Input: [10, 19, -35, 21, 7, -31, 31]
Output: 21, 31

Input:
[[10, 40, 2, 3, 15, 10, -2],
 [-1, -30, 7, 4, 10, -1, -2],
 [7, 0, -6, 3, -4, -3, -1]]
Output: 4, 40

Input:
[[-3, -27, -37, 25, 30],
 [23, -18, -9, 8, 16],
 [16, 19, -6, 11, 26]]
Output: -9, 30

Input: [3, 30, 24, -33, -30]
Output: 24, 30

Input: [-7, 3, 13, -35, -14, 11, -12]
Output: -35, 13

Input:
[[0, -12, 20, 10, 38],
 [-9, 41, -12, 39, -24],
 [-16, 37, -13, -39, 23]]
Output: -12, 41

Input: [-28, 39, -42, -24, -22]
Output: -42, 39

Input: [28, -6, -11, -9, -13, -31, 18]
Output: -9, 28

Input: [-27, 4, -33, -21, 8]
Output: -33, 8
---
[[12, 13, -18, 17, -12], [14, -38, 9, -14, 6], [-25, -1, -6, 0, 19]] Out: -18
[[-7, -34, -40, 21, 17, 6, 35], [-24, -35, -21, 12, -7, 21, -25]] Out: -34
[-7, -41, -17, -10, -2] Out: -10
[[-7, 39, 7, -17, 4, -16], [4, -30, -13, -11, -21, 11]] Out: -17
[[-43, 14, -32, 6], [24, 11, -5, 17], [-16, 14, 5, 28]] Out: -16
[[-38, -9, 27, 17, -11, 33, 42], [-28, -30, -14, -30, -18, 13, 12], [-36, -20, -22, -12, -31, 38, 13]] Out: -31
[40, 6, -29, 2] Out: 6
[1, 9, 33, 3, 13, 27] Out: 9
---
[[  9 -10  16 -33 -10  14   3]
 [ 12   5   4  -3 -10   0   2]] >> 9

[[-26  13  38   3]
 [  2 -22  12  -7]
 [  3  16 -41  11]] >> 2

[[29 24 15 18 25]
 [21 28  9 17 31]
 [22 16  7 27  4]] >> 21

[[-40 -39 -25  17 -24 -23 -24]
 [ 14  -3  29 -18  18 -32   0]] >> -40

[[  4   4  33   5   3]
 [  8 -12  12   0   3]] >> 4

[[ 24   5   2  12]
 [-33  -5  -2 -17]
 [ -2  -5   4  -8]] >> -33

[[-16  21 -41  27]
 [-24 -19  -3 -18]
 [-16  21 -33  26]] >> -24
---
Q: array([ 19, -31,  27,   2, -46])
A: 27, 27

Q: array([-17, -41,  31, -22, -22, -16,  33])
A: -22, 33

Q: array([2, 5, 4, 6, 4, 7, 0])
A: 6, 7

Q: array([2, 5, 3, 2, 2, 7, 2])
A: 2, 7

Q:
array([[ 460, -383,    6,  262, -120, -524, -311],
       [ -16, -205, -130,   20, -116, -204, -238],
       [ 557, -412,  185,  250,  -49, -378, -133]])
A: 20, 557

Q:
array([[ 502,  725,  894, -224, -676, -555,  171],
       [ 812,  421,  376,  139, -321,  -17,  616],
       [ 851,  -34, -167,  749,  269, -128, -125]])
A: 139, 894

Q: array([-29,   5,  41,  10,   9])
A: 41, 41
---
array([[ 24, -32, -33, -31,  -1],
       [-25,  29,  30,  32, -25]]) → 29

array([[298, 511, 273, 306, 871, 482],
       [563, 508, 825, 554, 234, 527],
       [601, 479, 295, 592, 413, 482]]) → 508

array([[-46,  19,  27,   7],
       [-24, -14,   9, -30]]) → -14

array([[-761, -168,  887,  -41],
       [ 660,  374, -998, -484]]) → 374

array([[  3,   8,  14,  15, -20,   0,  32],
       [-34, -34,   6, -12, -27,  36, -25],
       [ 19,  12, -34,  -4,  15,  10,  13]]) → -34

array([[78, 25, 16, 54, 33, 83],
       [63, 75, 81, 54, 16, 36]]) → 75

array([[5958, 2648, 8127, 5168, 6190, 2372],
       [7780, 4051, 2978, 1727, 6804, 4932],
       [5300, 6751, 3383, 6806, 2650, 2561]]) → 4051

array([[5, 5, 4, 3, 0, 3, 7],
       [3, 4, 4, 8, 2, 4, 5]]) → 4

array([[2473, 7101, 8903, 8452, 8198],
       [8120, 8457, 6081, 6589, 6599]]) → 8457
---
[[-31 -14  19 -34  21 -30 -32]
 [ 30  11 -27  24   1  31  14]]: 11

[[-27 -11 -32 -27  28 -29 -33]
 [-30  -4  31 -23  -9  11  16]
 [-16 -27  16 -21   6  19  27]]: -4

[[-16  21  14   2  13]
 [-17   1  10   2   3]
 [ -5  13  39  -2  28]]: 1

[[ 39  10 -16   4  10  26 -15]
 [-21 -12   2  12 -11 -28  17]]: -12

[[ 16   9  -9 -25 -18   9  -5]
 [  1   7  -7 -33   6   1   8]]: 7

[[ -8   1  -2  18 -31  14]
 [  0  -1  -1   0   0  -2]]: -1

[[  0  28  15 -16  -5  22]
 [-21  32  -9  10  -5  15]]: 32
---
[[2456 8217 2808 2584 3686 5440 7326]
 [7773 4103 8136 8954 9589 4804 5135]
 [4834 4530 6954 3731 3116 8229 4905]]: 2584

[[ 31 586 606 682 776 416]
 [626 618 365 640 561 572]
 [290 767 387 518 893 430]]: 290

[ 29 232 212 134]: 134

[[ 994  395 -928 -606]
 [-348 -441  736 -790]]: -790

[197  44   6 175 154]: 44

[[569  49 177 903 300 991]
 [503  91 160 322 399 508]]: 91
